128 stands for zero in the data rows.
Here are some points, each followed by its number:
(146 111 127 138 145 185 137 138 130 116 132 92 114 117 125 98 113 149 174 117 108 110 122 151 118 146) 0
(186 150 94 103 142 81 183 177 154 80 106 104 42 102 45 112 101 70 133 226 93 77 181 104 117 126) 1
(119 155 153 135 116 120 108 121 113 132 135 157 155 128 143 102 81 102 127 122 115 91 114 150 125 128) 2
(126 154 105 115 98 126 115 117 146 129 193 150 147 133 121 142 126 115 97 125 131 164 114 109 89 77) 3
(102 123 146 138 106 119 107 116 119 138 126 127 130 142 108 130 142 129 117 136 141 141 62 146 115 119) 4
(135 138 118 129 114 147 125 118 132 121 154 120 137 130 116 122 122 146 134 128 119 145 113 136 100 117) 5
(149 120 126 119 143 154 151 135 118 143 107 134 111 120 160 112 95 149 171 106 126 114 160 152 152 141) 6
(166 102 97 159 119 151 31 74 59 128 117 76 123 196 145 225 178 83 67 189 87 140 193 111 230 132) 7
(140 103 129 149 137 100 122 149 120 150 69 125 110 154 137 117 108 122 163 153 177 126 151 126 163 142) 8
(125 137 118 131 115 138 116 125 141 133 134 124 128 143 108 115 124 140 133 139 131 146 101 132 108 112) 9
(131 140 122 117 111 151 128 105 130 122 132 113 128 139 105 116 128 180 145 130 124 155 99 137 103 124) 10
(130 121 90 108 115 137 133 130 142 140 174 157 116 136 112 152 125 118 108 128 136 151 147 126 100 86) 11
(115 159 124 131 103 148 94 107 113 120 150 111 138 139 83 129 133 157 121 146 115 167 86 108 101 131) 12
(149 98 129 121 124 98 136 131 136 124 132 136 106 136 138 150 143 84 101 141 144 123 136 132 159 111) 13
(119 102 123 116 167 112 154 143 149 158 105 147 121 124 150 116 137 127 134 111 167 106 168 127 144 116) 14
(102 130 141 136 100 117 113 110 125 130 126 129 135 142 109 127 136 121 109 133 137 135 74 144 113 114) 15
New points follow, each followed by the numbers of its five nearest points above, nearest first.
(162 107 107 151 115 157 35 63 64 121 112 70 124 201 150 226 180 88 70 200 82 146 185 112 235 132) -> 7 13 8 12 15
(134 113 128 147 148 95 112 157 120 150 65 114 109 154 130 114 125 132 160 163 169 128 144 118 166 137) -> 8 14 13 6 9
(111 108 123 114 168 110 154 143 146 165 104 145 123 125 154 118 141 123 130 111 166 107 174 125 152 120) -> 14 6 8 13 11
(148 104 121 125 124 98 132 137 134 131 135 147 113 130 140 159 138 78 90 132 145 118 139 127 152 104) -> 13 11 14 15 9
(107 117 139 122 149 120 138 126 141 149 110 134 125 116 140 119 141 138 126 122 152 118 143 132 129 129) -> 14 9 6 13 5
(90 131 107 97 163 124 163 128 157 160 104 134 136 116 125 129 166 153 113 105 143 102 180 126 133 126) -> 14 6 11 13 9
(104 142 151 126 140 92 121 119 124 137 131 160 143 116 136 113 121 121 101 114 147 103 119 128 120 135) -> 2 15 4 9 14
(88 137 121 110 171 124 152 123 162 157 107 132 136 121 125 123 181 153 113 122 136 102 174 139 131 119) -> 14 9 13 6 5
(108 127 131 110 150 109 132 124 143 147 116 136 130 119 136 118 144 131 122 103 155 131 138 121 137 129) -> 14 9 13 5 15
(115 125 131 112 156 117 142 125 148 147 115 137 132 123 129 121 138 140 127 112 153 118 139 122 133 127) -> 14 9 5 13 6
(139 106 154 145 135 96 149 163 133 114 77 110 120 124 146 117 119 115 150 125 151 117 102 141 150 148) -> 8 13 14 6 9
(108 118 129 118 154 114 140 125 127 143 119 137 130 121 142 113 145 143 127 111 150 115 135 125 124 125) -> 14 9 5 6 13
(122 135 140 110 115 149 144 110 106 125 115 127 141 148 116 118 111 159 154 114 95 139 95 133 130 143) -> 10 5 9 15 0
(142 106 138 127 115 106 128 141 124 108 138 128 122 114 153 181 152 86 90 121 119 120 128 135 151 129) -> 13 15 11 4 5
(122 97 140 121 118 150 129 122 109 107 137 113 138 157 137 135 137 76 115 108 114 118 106 128 173 133) -> 13 15 4 5 9
(142 129 98 110 112 132 128 119 151 146 179 162 120 135 125 137 121 119 113 127 142 153 147 115 104 76) -> 11 3 5 9 13
(135 170 163 161 84 61 132 182 128 118 114 189 190 105 191 169 79 91 100 109 124 104 139 145 115 135) -> 2 13 15 14 5
